[[114 127 136 120]
 [114 139 127 118]
 [122 119 152 132]]
->
[[114 139 127 118]]

[[117 123 114 134 120]
 [137 153 121 122 111]
 [140 126 138 118 128]]
->
[[137 153 121 122 111]]

[[115 143 121 115 111 138 119 129]
 [108 144 121 134 119 137 114 128]
 [110 144 121 128 115 137 114 129]
 [117 141 120 109 112 138 123 127]
 [120 138 118 106 114 138 127 124]]
->
[[108 144 121 134 119 137 114 128]
 [117 141 120 109 112 138 123 127]]

[[126 109 105 130 115 117 120 122 139 120 123 113 120 127 118 137]
 [139 140 141 125 142 138 138 137 119 134 136 134 141 129 140 110]]
->
[[139 140 141 125 142 138 138 137 119 134 136 134 141 129 140 110]]

[[126 131 126 122 130 157 124 129  99 141 134 124 104]
 [127 134 118 125 116 156 131 125 104 138 135 124 116]
 [146 127 131 127 152 129 124 127 127 121 113 127 131]]
->
[[127 134 118 125 116 156 131 125 104 138 135 124 116]]

[[121 125 126 131 119 128 130 126 132 123 128 127]
 [119 131 127 131 140 128 128 129 103 128 126 127]
 [132 128 128 123 134 128 131 133 104 132 126 128]
 [133 126 128 133 135 129 129 130 154 127 129 130]]
->
[[119 131 127 131 140 128 128 129 103 128 126 127]
 [133 126 128 133 135 129 129 130 154 127 129 130]]

[[130 112 122 125 121 138 130 129]
 [137 125 122 130 127 138 133 121]
 [127 129 123 120 133 125 120 131]
 [115 121 128 126 106 134 133 129]
 [119 137 140 119 146 112 115 141]]
->
[[137 125 122 130 127 138 133 121]
 [115 121 128 126 106 134 133 129]]

[[127 141 131 130 126 128 119 135]
 [152 133 140 154 146 107 118 135]
 [121 137 139 140 123 132 118 135]
 [135 120 124 138 130 135 120 135]
 [145 117 117 141 138 139 131 135]
 [133 116 128 135 133 135 129 135]
 [133 119 130 135 133 134 129 135]
 [144 115 119 139 137 139 131 135]
 [127 143 131 128 125 126 118 135]
 [136 122 124 135 132 135 121 135]]
->
[[152 133 140 154 146 107 118 135]
 [135 120 124 138 130 135 120 135]
 [133 116 128 135 133 135 129 135]
 [144 115 119 139 137 139 131 135]
 [136 122 124 135 132 135 121 135]]
---
[[106 111 142 137 134]
 [130 131 152 126 146]
 [136 140 149 122 140]]
->
[[106 111]
 [130 131]]

[[150 147]
 [144 137]
 [127 134]]
->
[[150 147]
 [144 137]]

[[109 147]
 [155 104]
 [154 101]]
->
[[109 147]
 [155 104]]

[[117 145 118 103 144]
 [153 146 110 121 126]]
->
[[117 145]
 [153 146]]

[[108 138 108 153 135]
 [139 119 137 123 157]]
->
[[108 138]
 [139 119]]

[[128 127 127 137 115]
 [143 120 126 131 135]
 [121 105 132 126 129]]
->
[[128 127]
 [143 120]]

[[125 138 131 134 116]
 [129 107 138 129 155]]
->
[[125 138]
 [129 107]]
---
[[111 128 151]
 [121 129 146]
 [116 127 150]
 [145 123 125]]
->
[[121 129 146]
 [116 127 150]]

[[135 134 121 133]
 [103 113 125 117]
 [141 133 114 117]
 [134 136 121 138]
 [136 121 139 122]]
->
[[103 113 125]
 [141 133 114]]

[[134 127 100]
 [115 122 107]
 [141 145 102]]
->
[[115 122 107]
 [141 145 102]]

[[124 101 129 136 152]
 [146 137 144 111 112]
 [136 136 124 107 158]
 [136 134 137 138 137]]
->
[[146 137 144]
 [136 136 124]]

[[128 133 128 126]
 [128 131 130 121]
 [128 128 125 102]]
->
[[128 131 130]
 [128 128 125]]

[[146 117 133 120 103]
 [140 121 111 115 122]
 [142 114 132 115 128]
 [140 112 134 114 142]
 [137 121 111 113 104]]
->
[[140 121 111]
 [142 114 132]]

[[134 119 128 133]
 [105 127 134 131]
 [142 154 155 134]
 [135 136 143 124]]
->
[[105 127 134]
 [142 154 155]]
---
[[145 105 122 121]
 [109 140 117 127]
 [150 105 132 122]
 [108 141 117 127]
 [116 133 118 126]]
->
[[150 105 132 122]
 [145 105 122 121]
 [116 133 118 126]
 [109 140 117 127]
 [108 141 117 127]]

[[120 123 118 137 103 139 118 128 146]
 [147 113 125 136 111 135 124 133 144]
 [134 104 135 120 113 129 135 127 145]
 [109 124 134 110 124 124 139 121 146]
 [102 131 140 134 126 110 127 139 119]
 [105 126 141 123 121 145 124 130 146]]
->
[[147 113 125 136 111 135 124 133 144]
 [134 104 135 120 113 129 135 127 145]
 [120 123 118 137 103 139 118 128 146]
 [109 124 134 110 124 124 139 121 146]
 [105 126 141 123 121 145 124 130 146]
 [102 131 140 134 126 110 127 139 119]]

[[127 133 127 140 129 145]
 [122 135 142 146 152 144]
 [125 126 138 138 140 111]
 [110 124 133 135 135 111]]
->
[[127 133 127 140 129 145]
 [125 126 138 138 140 111]
 [122 135 142 146 152 144]
 [110 124 133 135 135 111]]

[[125 138 133 131 116 125]
 [128 142 137 128 115 107]]
->
[[128 142 137 128 115 107]
 [125 138 133 131 116 125]]

[[126 137 134 146 143 140 147 135 112 122 113 142 140 128]
 [117 128 126 157 141 136 146 133 108 115 117 141 144 132]
 [124 132 133 146 142 143 146 136 114 119 110 141 139 130]]
->
[[126 137 134 146 143 140 147 135 112 122 113 142 140 128]
 [124 132 133 146 142 143 146 136 114 119 110 141 139 130]
 [117 128 126 157 141 136 146 133 108 115 117 141 144 132]]

[[119 111 134 107 155 119 122]
 [130 134 126 132 124 119 122]
 [152 111 114 136 121 133 131]]
->
[[152 111 114 136 121 133 131]
 [130 134 126 132 124 119 122]
 [119 111 134 107 155 119 122]]

[[128 127 132 131 127]
 [153 127 118 115 128]
 [108 131 132 122 126]
 [137 133 131 124 128]
 [116 132 126 127 129]
 [129 134 132 118 128]
 [130 122 124 137 129]]
->
[[153 127 118 115 128]
 [137 133 131 124 128]
 [130 122 124 137 129]
 [129 134 132 118 128]
 [128 127 132 131 127]
 [116 132 126 127 129]
 [108 131 132 122 126]]
---
[[131 129 127 133]
 [131 129 117 133]
 [131 129 155 133]
 [131 129 130 133]
 [131 141 130 127]]
->
[[131 129]
 [131 129]]

[[146 122 144]
 [109 153 115]]
->
[[146 122]
 [109 153]]

[[145 116 143 137]
 [156 132 135 142]]
->
[[145 116]
 [156 132]]

[[137 151]
 [148 136]
 [136 135]]
->
[[137 151]
 [148 136]]

[[127 127]
 [128 144]
 [118 145]
 [155 134]
 [155 130]]
->
[[127 127]
 [128 144]]

[[100 139]
 [117 129]
 [102 131]]
->
[[100 139]
 [117 129]]
---
[[115 115]
 [152 142]
 [111 113]]
->
[[111 113]
 [115 115]
 [152 142]]

[[142 130 134 142 136 134]
 [149 131 122 138 130 120]
 [136 118 117 129 130 144]
 [152 124  98 132 134 130]
 [149 136 133 140 148 127]
 [131 129 146 144 138 142]
 [120 119 145 137 126 144]]
->
[[136 118 117 129 130 144]
 [120 119 145 137 126 144]
 [152 124  98 132 134 130]
 [131 129 146 144 138 142]
 [142 130 134 142 136 134]
 [149 131 122 138 130 120]
 [149 136 133 140 148 127]]

[[127 119 130 126 135 133]
 [131 126 129 127 113 128]
 [126 117 110 143 148 122]
 [116 141 144 119 112 129]
 [125 128 134 124 106 121]]
->
[[126 117 110 143 148 122]
 [127 119 130 126 135 133]
 [131 126 129 127 113 128]
 [125 128 134 124 106 121]
 [116 141 144 119 112 129]]

[[121 114 105 140 136 141 114 137 140]
 [123 118 121 137 130 135 110 136 126]
 [131 139 131 122 132 123 146 122 135]
 [121 117 122 127 129 130 124 121 129]
 [125 121 121 127 133 134 124 124 135]
 [130 130 140 132 120 116 121 128 112]
 [118 116 123 124 131 134 125 122 129]
 [130 126 119 128 124 127 138 124 136]
 [133 122 114 133 121 136 127 133 137]]
->
[[121 114 105 140 136 141 114 137 140]
 [118 116 123 124 131 134 125 122 129]
 [121 117 122 127 129 130 124 121 129]
 [123 118 121 137 130 135 110 136 126]
 [125 121 121 127 133 134 124 124 135]
 [133 122 114 133 121 136 127 133 137]
 [130 126 119 128 124 127 138 124 136]
 [130 130 140 132 120 116 121 128 112]
 [131 139 131 122 132 123 146 122 135]]

[[143 155]
 [126 129]]
->
[[126 129]
 [143 155]]

[[132 142 109 119 136 132]
 [118 117 108 141 143 128]
 [140 125 143 120 121 119]
 [124 146 104 130 134 143]
 [123 123 115 122 135 131]]
->
[[118 117 108 141 143 128]
 [123 123 115 122 135 131]
 [140 125 143 120 121 119]
 [132 142 109 119 136 132]
 [124 146 104 130 134 143]]

[[151 129]
 [111 134]
 [107 138]
 [108 115]
 [111 121]
 [134 126]]
->
[[108 115]
 [111 121]
 [134 126]
 [151 129]
 [111 134]
 [107 138]]

[[129 128 118 132 130 132 126 142 129 127 126 113 126 141]
 [130 132 114 125 123 106 128 135 127 138 145 126 130 120]
 [130 130 131 139 128 120 123 137 125 123 124 117 123 140]]
->
[[129 128 118 132 130 132 126 142 129 127 126 113 126 141]
 [130 130 131 139 128 120 123 137 125 123 124 117 123 140]
 [130 132 114 125 123 106 128 135 127 138 145 126 130 120]]
